In the rows, 128 means zero.
Rotation paths and how fast each direction turns (deg/step)
Each turn is a multiple of 5 degrees from 10 to 175, or 0.
Each row of a path follows its step; steps can be skipped.
Rotation 1:
step 0: [128 112 127 132 132 120 136 140 127 118 122 118 134 116 116 125 122 121
 127 122 112 121 128 126 139 133 126 135 138 111 125 132 128 133 113 130
 139 132 133 129 126 134 137 112 126 122 128 135 121 128 118 142 134 125
 142 120 125]
step 1: [122 112 137 128 132 127 117 132 124 144 135 133 126 125 116 149 123 126
 125 120 122 125 119 140 133 127 128 133 136 125 125 134 137 124 129 126
 143 133 144 137 122 129 126 145 121 119 137 119 125 119 133 137 122 133
 118 132 122]
step 2: [130 134 137 138 130 123 115 134 133 129 140 140 121 131 130 139 124 126
 142 131 135 138 116 121 110 117 121 127 111 141 142 133 129 137 132 125
 129 126 124 145 127 134 125 125 117 126 133 129 129 135 137 129 130 136
 124 118 119]
step 7: [121 138 128 123 135 120 137 126 140 133 132 122 139 123 122 139 135 130
 131 132 138 129 129 125 114 131 146 129 141 116 130 124 129 135 130 121
 122 127 134 117 135 129 124 137 131 118 120 121 126 125 106 143 122 114
 126 139 124]
step 8: [136 123 134 130 132 118 128 135 142 134 134 126 128 129 124 128 131 120
 132 132 122 135 138 121 129 121 118 138 127 125 123 121 135 130 127 112
 132 120 128 123 121 126 112 125 117 134 113 125 135 121 123 133 110 140
 155 131 126]
step 11: [127 133 134 141 131 138 120 133 127 101 125 130 120 133 137 126 131 135
 130 129 128 128 126 114 110 135 115 120 119 131 132 121 131 118 142 119
 120 125 118 125 122 131 123 126 130 123 149 126 128 118 122 124 129 133
 120 127 131]
step 14: [130 124 125 129 136 130 123 127 118 147 118 145 129 133 125 126 134 135
 144 123 128 136 128 140 127 132 122 133 136 124 121 129 133 133 124 131
 114 135 122 117 129 135 133 140 124 119 125 132 134 123 119 139 139 143
 137 119 148]
step 17: [126 121 125 127 135 135 131 130 124 117 127 137 132 119 114 135 141 127
 116 119 120 130 138 141 131 121 120 129 122 141 130 126 143 124 129 124
 132 122 131 142 114 121 117 117 118 133 124 119 120 120 126 131 117 139
 129 113 117]
step 18: [126 120 136 134 131 111 119 138 119 126 134 133 135 123 128 127 120 139
 137 120 151 114 120 133 144 126 126 126 125 150 137 131 122 126 131 134
 134 116 133 138 125 128 128 120 136 130 130 126 123 124 128 113 133 129
 120 123 126]
Speeds:
[128 127 127 124 127 128 127 127 125 133 127 130 130 126 124 126 129 127
 127 127 129 131 131 128 129 125 129 126 129 133 128 130 126 126 131 127
 130 130 128 129 128 128 130 127 126 130 133 125 126 130 130 130 132 131
 129 130 125] : 90
[133 131 123 129 129 132 132 126 131 126 128 125 129 128 127 127 127 128
 130 130 128 129 128 126 131 127 126 126 129 128 132 127 127 128 128 122
 131 128 129 126 126 124 126 127 130 127 129 128 128 132 127 133 125 129
 127 129 128] : 85
[127 126 131 132 130 130 130 126 130 125 127 128 129 128 127 124 130 126
 127 127 128 129 130 128 129 127 124 130 133 128 124 128 130 128 126 132
 124 130 127 128 128 125 125 126 128 124 131 128 130 128 131 131 129 132
 126 127 129] : 130
[126 126 127 130 127 125 130 129 131 128 130 127 126 129 125 123 126 129
 129 128 129 129 125 123 130 127 132 130 128 128 128 125 124 128 126 129
 128 128 127 134 126 127 131 125 129 131 128 129 131 131 128 124 131 130
 128 128 129] : 115
[132 131 129 128 127 128 125 128 128 124 128 128 131 129 127 128 121 124
 125 129 129 126 127 129 128 124 128 131 128 129 125 126 123 132 130 128
 128 129 125 130 131 126 128 133 128 129 129 129 126 129 128 128 128 128
 131 126 127] : 110
[129 127 127 128 125 128 129 128 126 131 127 128 127 130 132 130 125 127
 131 126 129 131 125 132 131 127 126 134 133 129 131 124 129 125 129 127
 127 128 129 127 131 127 125 126 126 130 127 129 129 127 129 127 130 128
 129 131 131] : 170
Rotation 2:
step 1: [124 124 135 131 111 124 129 132 137 113 124 118 124 103 117 134 117 129
 126 139 134 121 129 135 133 124 127 121 133 115 141 140 128 130 122 116
 142 132 123 132 129 127 126 129 136 125 134 136 128 127 123 132 130 121
 126 126 128]
step 2: [127 133 138 116 139 130 122 125 118 119 125 128 124 136 122 134 131 143
 123 113 116 127 133 144 120 120 125 127 147 124 134 122 116 130 124 121
 125 134 131 111 126 133 129 130 130 138 127 128 128 130 119 125 129 125
 144 129 132]
step 3: [127 126 121 129 135 130 131 129 119 130 135 134 125 135 117 125 130 126
 123 123 130 130 124 129 129 135 133 143 129 130 118 134 144 124 113 138
 126 133 126 140 131 138 124 123 124 144 149 119 127 144 137 130 132 135
 131 138 135]
step 6: [133 145 130 146 126 126 116 130 138 128 133 115 134 128 114 136 147 121
 123 123 118 119 132 132 127 121 122 126 129 127 123 133 133 130 129 120
 127 126 131 125 132 138 141 122 129 129 130 131 126 125 130 129 136 124
 128 148 142]
step 13: [126 131 138 131 120 136 130 131 127 124 128 126 121 112 122 127 131 140
 108 131 120 127 126 136 130 128 130 142 130 125 138 132 140 121 130 128
 134 127 117 139 136 125 127 119 124 145 129 127 120 140 122 139 127 113
 121 127 138]
step 14: [139 122 139 125 126 121 128 144 121 118 128 124 124 131 133 128 117 124
 127 118 118 131 131 132 118 137 128 119 136 123 122 117 112 124 115 130
 118 127 107 125 127 135 114 131 132 133 130 136 132 132 126 119 130 126
 137 131 134]
step 15: [123 134 129 131 134 117 128 124 122 126 136 129 137 154 119 121 126 128
 140 124 142 129 138 128 125 133 119 127 140 129 115 129 144 123 135 126
 131 132 137 133 128 138 123 137 135 133 140 123 139 138 131 129 130 125
 123 132 120]
step 16: [128 119 120 139 119 126 120 125 136 130 133 125 131 120 123 138 132 120
 128 138 124 122 113 130 129 132 130 130 125 136 131 131 146 137 130 122
 119 133 132 134 129 134 136 147 121 125 115 111 133 129 118 118 130 122
 127 132 140]
step 18: [128 144 133 135 121 132 125 128 120 133 119 127 125 137 114 128 122 128
 127 126 114 120 139 124 123 126 138 137 131 114 120 134 119 128 129 118
 114 129 135 114 129 132 127 118 138 139 137 132 129 120 125 140 140 130
 126 132 134]
Speeds:
[126 129 128 130 125 130 129 128 130 130 125 126 127 129 128 130 128 130
 126 123 127 128 131 126 126 127 130 127 128 126 128 129 128 128 135 130
 124 130 129 127 125 126 132 133 129 129 127 128 124 132 128 129 126 124
 128 129 128] : 155
[128 129 127 128 129 128 129 132 131 129 124 124 132 127 129 126 129 130
 124 130 129 126 130 126 126 128 131 126 129 132 126 127 124 125 128 125
 130 125 126 129 131 131 129 124 129 130 125 128 128 127 131 131 128 123
 126 129 127] : 55
[129 127 128 126 125 124 127 125 125 126 126 127 131 124 125 124 130 127
 127 125 131 128 128 127 128 129 126 127 130 126 133 125 126 127 128 134
 130 129 128 126 127 130 124 130 126 133 127 127 129 127 129 130 126 127
 129 130 129] : 60
[126 130 126 130 127 130 124 126 125 126 129 126 128 130 127 130 127 128
 127 128 131 124 126 131 123 133 130 130 126 128 127 128 125 127 128 130
 130 128 130 133 128 125 127 127 128 129 131 128 125 124 126 126 127 126
 125 127 129] : 145
[125 130 131 131 131 126 127 132 127 128 130 130 129 129 128 124 124 125
 127 125 131 130 129 124 128 129 128 127 128 129 128 127 130 127 127 128
 124 126 126 131 128 127 128 130 125 125 127 132 132 128 125 128 124 127
 125 129 128] : 70
